[-58  13  63 -16  12  12   0 -31  37 -25  22  30  59   6  -3  34  59  23
  83  10  33 -61  82   8  59 -15 -14  -8  49  25 -19 -27  23 -29  -4  14
  32  26  -6  30  -5  28  66 -19  26 -41  -7 -31 -11  58 -24 -51   6 -12
 -28 -68] -> J_684
[-57  10  65  -7  12  11  -4 -37  39 -33  30  29  45  -3  -6  35  60  20
  89  10  35 -62  78   5  58 -15 -16  -8  49  25  -9 -37  23 -39  -1  11
  32  40  -8  23  -2  26  71 -24  23 -35  -5 -25 -13  60 -15 -43  12 -13
 -21 -89] -> J_334
[ 18  42 -15  -8  20  28 -20 -43  25   9 -35 -17 -27 -22  -5  34  59  17
 -28  35 -34 -38   4  28 -67   0 -16 -24  30  18  52   5 -65  54 -26  26
  24 -23 -76 -37 -32  -8   7   8  -2 -35 -65 -57  49 -33  43  19 -18  59
 -16  16] -> J_750
[-34  -5  -6   9 -17  32  43   9  10 -37 -35   5   4   6 -25  16  -9  22
   5 -26  35 -23 -23 -20  17 -22 -83  29  38 -22  21  17   6  50 -21  21
  44 -26  16 -48  52 -44 -20  88   2  39  -7 -42   0   1  55   6  49  41
 -22 -11] -> J_294
[-57  10  65  -9  12  11  -4 -37  39 -33  30  29  45  -3  -6  35  60  20
  89  10  35 -62  78  23  58 -15 -16  -8  49  25  -9 -37  23 -39 -27  11
  20  40  -8  23  -2  26  71 -24  23 -35  -5 -25 -13  60 -15 -43  12 -13
 -21 -89] -> J_186
[  15    9  -15  -25   19   39  -43  -34   58   16  -38    2  -45  -19
   -8  -14  -10   26  -16   26  -64  -35   -2   11  -29   40   -9   -9
   18   13   52   11  -34   35  -21   23   19  -35 -112  -49  -40  -25
    8    8   18  -50  -37  -44   35  -45   55    3  -21   44   -9   43] -> J_942
[  -9   -8   -5   51  -38   -1   37   -5   33  -40  -44   -2    3    1
   -5   16   12   20  -14 -103   24  -17  -18   -6   17  -16  -59   26
   40    1   14    6    1   61   -8   -8   38  -32   -8  -37   63  -11
   16  105   21   75    0  -40   24   11   23   30   37   36  -10   -6] -> J_702
[  38    1  -19   -3   25  -16  -58  -38  -34  -13   34    1    7 -104
   10   -1  -21   12   21   18  -26   47  -27   64   26  -40   62  -13
   23  -16   16   29   17   25   45   -6    4  -40   32   -2   -5  -42
   -9  -25   20  -54  -13  -61   -9  -21   30   25   11   42   -1   52] -> J_105
[-30 -17  -5  20 -16  28  39  25  14 -37 -32   6   4   8 -26  16  -9  18
   2 -33  37 -21 -15 -17  17 -22 -84  34  36 -18  16  11  12  51 -20  18
  46 -26  13 -50  53 -39 -18  95  -7  43  -7 -43  -3   0  53   8  47  37
 -32  -9] -> J_169
[ 18  19 -57   3  17  -8 -54 -61 -10   0   1   1  10 -67  -5 -58  -5 -34
  19  17 -54  16 -19  67  16 -50  35  -6  31 -12  12  25 -12  30  54   2
 -22 -28  16  23  -4 -10  15 -29  21 -22  -5 -99 -21  -7  46   6  11  51
  19  81] -> J_505
[-61   4  26 -18  17 -14  25 -18  45 -22   5   6  18  20  -7  51  48  20
  53   9  35 -44  45  25  83 -13 -16 -14  52 -10 -38 -12  24   3 -27 -11
  28  31   5  10   0  49  30 -15  61 -24  32 -19  -1   1 -17 -46  -5 -26
 -33 -62] -> J_814
shift -1: [ 18 -50 -37]  [ 17 -51 -38]
start: [-58  -5 -34]  J_505, 16
shift -1: [-4]  [-5]
start: [-21  -7  46   6  11  51  19]  J_505, 49
find: [-58  13  63 -16  12  12   0 -31  37 -25  22  30  59   6  -3  34  59  23
  83  10  33 -61  82   8  59 -15 -14  -8  49  25 -19 -27  23 -29  -4  14
  32  26  -6  30  -5  28  66 -19  26 -41  -7 -31 -11  58 -24 -51   6 -12
 -28 -68]  J_684

[ -50   -4  -76  -32    9   33  -26    9 -101   -5  -11  -30   25    7
  -99] = J_15
[-52  28  -2 -46 -34  12 -58  92 -12   3  27 -30  25   7 -99] = J_441
[ 58   8  -8  45 -14  22 -14 -49  85  -7 -86 -44  23  13  50] = J_151
[ -50   -4   40  -90    9   33  -26    9 -101  -55  -11  -30   25    7
  -99] = J_990
[ -4 -52  28  -2 -46 -34  12 -58  92 -12   2  27   6  78  20] = J_917
[ 39 -44  40   1 -12  -1  10   4  58 -14 -67 -48  53  16  30] = J_610
[ -50   -4  -76  -90    9   33  -26 -101    9   -5  -11  -30   25    7
  -99] = J_516
next: [-52  28  -2 -46 -34  12 -58  92 -12   2  27]  [6]
start: [ -26    9 -101   -5]  J_15, 7
find: [ -50   -4   40  -90    9   33  -26    9 -101  -55  -11  -30   25    7
  -99]  J_990

